(in the rows, 128 means zero)
The rows of R fall into a few groups, which share some directions, and each row is roughly a mix of its group's hidden directions.
R, 124 rows:
[[ 98 143 195 141 114 126 115 128 136 138]
 [106  91 134 117 123 131  86 143  89 155]
 [127 128  71 118 125 136 135 150 157  89]
 [101 133 108 129 123 113  88 122  71 131]
 [142 145 128  87 140 106 162 162 148 157]
 [153 113 117 125 151 126 122  62 119 108]
 [171 114 180 123 119  99 140 129 139 146]
 [108 133 141 107 157 149 134 164 133 179]
 [114 164 137 182 139 123 127 161 105 130]
 [116 138 140 168  97 107 115  78 145 127]
 [152 117 124 131 190 108 161 124 139 140]
 [139 134 166 154 149 112 176 118 144 154]
 [152  94 102 101 102 110 175 133 128 128]
 [ 80 104 128 118 123 114  96 170 131 146]
 [163 147 155  87  99 128 107 124 156 145]
 [ 90 102 104 123 168 131 147 154  97 131]
 [ 86 124 169 151 104 135 119 168 126 137]
 [154 164 146 167 100 110 130 138 117  94]
 [119  92 156 129 111 112  97 163 110 162]
 [ 81  74 128 109 119 126 104 140 133 123]
 [148 128  83 150 112 153  96 106 124 160]
 [ 98 111 113 137 124 158 146  73 109 114]
 [100 102 111 115 127  87  82 149 121 125]
 [ 93 125 113 100 139 118 155 180 106 123]
 [114 165 138 151  82 129 164 149 146 126]
 [116 144 106  83 167 158 153 146 124 119]
 [ 75  81 138 105 133 118 135 120 142 144]
 [156 133 102 114  92 138  76 140 114 141]
 [111 118 155 157 159 125 162  85 141 143]
 [150 162 119  79 123 150 141 103 155 137]
 [130 128 108 100 184 107 158 147 143 119]
 [120 101 110 141  81 125 119 133 107  80]
 [ 91 117 149 144  94 146 145 103 160 101]
 [152 168 122 137 142 180 136 108 137 106]
 [113 133  93 109 126 154 170  87 109 126]
 [153 160 128 147 148 179 137  95 133 119]
 [157 139 112 131 144 117 192 108 116 117]
 [165 110 132 112  99 114 100 127  78 134]
 [149 125  98 109 148  94 133 165 152  96]
 [121  94 167 100 113 122 130 138 121 176]
 [146 133 145 140  71 172 122 125 110 132]
 [101 152 112 122  94 113 127 183 139 116]
 [148 127  78 157 167 150 127 109 127 112]
 [131 119 109 114 174 138 137 167 132 171]
 [119 101  98 129 127  68 102 118 140 116]
 [148 153 165 148 100 122 134 125 160  87]
 [ 88 101 125 136  71 148 123 139 117 119]
 [161  99 120  99 104 135 152 174 113 130]
 [147  72 102 105 113 118 108 101 117 134]
 [ 95  88 127 111  94 115 123 115  97 157]
 [ 94  93 122  85 131 118 112 164 108 130]
 [114 165 125 119  78 144 143 127 141 167]
 [166 109 109 145 154 150 140 149  98 164]
 [ 75 131 144 138 102  85 108 119 139 132]
 [152 125 118 140 179 139 128  86 106 150]
 [137 173 107 114 129 152 130 143 152  81]
 [ 81 151  89 137 130 163 126 115 119 107]
 [115 113 148 105 155 107 171 166 127 152]
 [176 174 104 122 145 110 144 146 136 134]
 [128 152 100 117 170 164  93 128 126 103]
 [106 136 126 156  97  89 109  90 152 115]
 [160 122  89 121 113 145 116 139  79 152]
 [141 147 129 162 109 145 102 163  83 127]
 [149 109 127 124  75 110 134 107  85 126]
 [150 142  97 100 146 120 143 163 152  90]
 [120 129 155  99 134 107  84 129  95 163]
 [172  84 140 114 146 141 123 107 106 153]
 [161 166 127 108 162 112 166 130 131 108]
 [165  87 119 120 177 133 136 105 130 115]
 [134 121 166 165 137 157 150 111  92 148]
 [172 102 129 130 106 167 147 119 100 149]
 [ 96 137 158 162 139 129  95 172 135 131]
 [ 99 156 109 139  84 108 106 141 103 103]
 [162 160 146 153 119 162 165 109 144 123]
 [ 84  96 125 111  86 112 116 137 103 141]
 [108  97 108 142 173 138 122 150 101  97]
 [ 85 112 157 101 147 115  93  99 125 133]
 [159 131 100 120 111 130 121 165  89 165]
 [176 176 147 126  98 122 121 135 134 111]
 [174  87 143 101 129 131 122  99 133 154]
 [130 134 150 153  78 117  85 152 133 117]
 [ 85 103 123 127 102 140 118 177 113 144]
 [ 90  97 128 136  87 128 111 121 116  86]
 [134 124  87 138 141 137 147  81 168 139]
 [115 168 152 122 118 183 130 105 126 144]
 [169 131 186 132 126 132 109 136 141 153]
 [152 162 163 127 155 110 163 134 127  95]
 [134 174 110 124 152 167 136 112 147  96]
 [102 148 139 119 164 112 180 113 150 137]
 [152 157 145 113  98 113  91 131 166 107]
 [ 93 109 147  84 130 132 156 122 141 167]
 [ 79 129 120  91 119  96 146 139 159 122]
 [106 151 102 129 142 127 178 164 107 142]
 [177 116  92  88 153 118 131 129 127 140]
 [ 66 134 126 126 116 104  99  99 130 129]
 [114 115 103 113 140 128 123 179 115  81]
 [ 79 121 103 113 138  90 123  91 136 125]
 [148 133 152 133 133 122 119 144 140  59]
 [117 100 149 179 128 117  88 133 125 103]
 [177 150 101 139 126 144  92 117 104 144]
 [147 113  91 157 173 104 138 145 131 104]
 [123 127 142 169  90 139 116 138 153  84]
 [152 138 126  99 105  91  94 103 104 106]
 [152 127 140 133 147 142 158 180 155 156]
 [112 152 127 177 148 167 100 138 115 115]
 [125 108 155 124 115 134 145 186 163 128]
 [127 134  71 148 114 151 119 165 120 109]
 [155 120  94 145 154 157 148 130 106 168]
 [110  83 161 101 124 139 114 112 139 166]
 [168 136 110 134 101  86 105 142 127  96]
 [137 141  96 113 128  87 102 123 110  82]
 [127 127 111 104 147 124  86 181 124 106]
 [129 112  97 118 156 165 160  87 115 137]
 [127 131  85 135 153 135 166  94 161 137]
 [133  94 142 145 114  99  89 169 109 139]
 [151 117  79 110 175 134 121 104 124 136]
 [174 132 116 107 159 114 135 173 133 147]
 [181 154 147 124 146 124 102 129  89 130]
 [147 134  63 122 132 140 133 106 160 128]
 [149 152 106 133 122 110 102  94  77 129]
 [149 172 102 128 151  93 133 149 139  98]
 [160  98 156 136 120 107  78 146 141 135]
 [131 135 104  83 144  96 135 156 168 130]
 [183 147 144 150 139 169 134 144 130 122]]

Each list below has three rows that fit no group; the rest each fit one group, if only roughly. Name those rows in the order they come.
  k_8: [122  60 127 107 102 133 128 118 137 148]
  k_161: [102 127 162 122  90 148 152  89 107 137]
  k_466: [ 80 141 128 165 127 128 118 116 138 174]
  k_968: [108 118 148 111 102 113 131 156 173  92]
  k_396: [160 147 140  98 110  85 166 146 133 130]
  k_308: [ 80 134 127 160 107 111 145  85 133 127]
  k_660: [156 145 169  82 142 101 144 116 137 126]
  k_194: [ 91 145 153  93 139 155 134 138 152 164]
  k_237: [131  94 110  92  88 149 143 136  94 135]
  k_506: [124 186 117 115 105 171 132 125 111 135]
 => k_8; k_466; k_308
  k_723: [104 106 129 111 138 152 129 188 105 140]
  k_766: [137 109 104 122  96 104 102 128  97  83]
  k_839: [132 145  82  89 116 133 150 145  99 154]
  k_104: [ 89 134 117 130  85  92 141  95 144 122]
  k_777: [150 114 131 108 119 136 197 124 117 141]
  k_852: [125 120  68  99 139 120 133 115 144  93]
  k_421: [ 73 133 106 142 128 108 139  87 110 139]
  k_653: [171 113 144 149  80 142 157 120 122 140]
  k_502: [181 179 112 110 112 120 131 133 126 133]
  k_423: [ 68 149 112 156 109 145 138 113 138 116]
  k_273: [161 105 130 113 144 106 135 189 130 127]
  k_950: [141 153  97 164 163 142  95 109 110 132]
  k_606: [ 86 164 153 120  99 127 138 151 160 138]
  k_504: [ 97 129 159  97 113 105 169 148 151 122]
  k_419: [ 90 166 146 105  97 116 131 129 166 125]
 => k_723; k_421; k_950
  k_139: [143 155 120 133 128 145  70  95 106 125]
  k_513: [171 167 104 119 149 103 123 130 101 150]
  k_922: [132 158 115 158 159 164 145 149 159 109]
  k_991: [106 126 128  86 157 105 161 140 109 161]
  k_413: [ 68 148 164 130 125 126 112 143 123 151]
  k_863: [135  96  88  90 166 123 130 111 146 119]
  k_83: [115 115 169 167 106 123 111 153  93 135]
  k_257: [173  90 120 116 151 150 148 144 129 159]
  k_674: [100 135 161 137 116 139 172 162 159 124]
  k_431: [106  99 119 162 141 151 146 104 131  81]
  k_934: [107 165  73 113 148 106 119 132 112 132]
  k_210: [ 89 160 111 130 147 151 140 136 151 170]
  k_549: [152  89 114 123 105 101  93  98 135 103]
 => k_139; k_922; k_674
  k_536: [130 122 136 163  75 129 118 100 142  95]
  k_582: [183 153 137 106 130 118 122  98 151 104]
  k_69: [ 81 110 102 107 139 125 167 146 119 153]
  k_808: [126 100 146  69 117 133 161 128 137 148]
  k_356: [ 92 115  80 154 136 147 157 141 135 148]
  k_577: [102 103 123 103 125 113 143 136 171  83]
  k_122: [143 154 165 161 122 132 122 159  86 116]
  k_708: [107 166 142 137 125 152 179 157 132 140]
  k_747: [158 111 110 133 100 138 119 141  71 149]
  k_917: [147 183 142 130  83 112 122 135 118 145]
  k_438: [162 142 150  93  83 123 138  95 134 127]
  k_70: [103  76 110 156 124 118  96 113 108 115]
  k_853: [131 139 164 117 171 123 139 154 168 151]
 => k_536; k_808; k_708
  k_333: [ 90 135 177 120 151 140 138  88 130 130]
  k_472: [119 148  97 176 131 160 111 122 141  95]
  k_183: [139 105 104 115 157 170 119  81 128 131]
  k_791: [120 128 118 154 124 135 143 142 162  66]
  k_179: [133 156 123 110  99 152 113 173 129  90]
  k_501: [114 119 135 130 131 134 122 108 105 198]
  k_901: [109 109 119 103 121 117 129  93 153 182]
  k_60: [ 91 129 158 116 159 170 103 126 105 124]
  k_763: [114  97  89 139  96  93 119 137  98 111]
  k_212: [165 136 163 165 111 121 134 107 108  95]
 => k_333; k_472; k_60
  k_286: [104  77 136 152 129 150 135 171 130 115]
  k_367: [150 109  96 130 134 135  94  88 167 117]
  k_932: [130 131 164 144 139  84 160 127 162 104]
  k_306: [165 118 144  87 161 122 146 144 107 157]
  k_799: [ 88 175 150 131 163 146 136 121 145 128]
  k_56: [115 116 158 110 150 144 111 168 174 124]
  k_94: [136  94 120 111 151 167 112 133  87 154]
  k_511: [157 158 133 126 122  98  80 163 120 134]
  k_500: [ 96 121 122  94 170 124 122 149 168 143]
  k_156: [130 139 111 193 136 147 134 137 129  94]
 => k_306; k_56; k_511
  k_675: [109 134 166 158 137 127 146 147 125  75]
  k_242: [112 114 121 180 155 143 150  90 137 137]
  k_229: [122 116 138 127 174 142 175 113 141  93]
  k_990: [125 159 121 186 129 125 147 116 122  91]
  k_49: [153 151 119  99 117 151 174 152 151 147]
  k_947: [180 110 163 141 153 125 130  98 112 114]
  k_579: [111 155 102 100 159 146 169 140 134 155]
  k_53: [ 78 162 144 157 123 127 105 124 102 145]
  k_155: [132 109  98 136 106 161 103 161 102 161]
  k_48: [122 152 184 156  97 132 134 118 118 151]
  k_584: [111 160 106 170 136 118 115 170 118 104]
 => k_229; k_49; k_155
  k_116: [126  69 114  90 114 128 109 134 128 105]
  k_597: [150  67 108 112 119 114 130 144 103 145]
  k_633: [109 135 105 157 144 151 121 169  85 141]
  k_2: [114 113 108 147 179 110 149  91 142 114]
  k_807: [152 143 176 169 116 134 106 113 105 139]
  k_266: [104 117  99  85 126 101 148 100 133 160]
  k_74: [122 128  92 125 172 154 154 114 103  99]
  k_451: [175  91 149 164 123 109 141 128 134 149]
  k_437: [129 164 111 108 169 128 137 149 155  91]
  k_543: [167 115 129 176 132 123 124 104 101  96]
  k_186: [136 117 164 123 130 161 165 142 105 168]
  k_284: [116 176 149 150 101 128 137 159  94 122]
  k_460: [ 75 113 122 120 118 111 145 163 102 154]
 => k_2; k_266; k_74
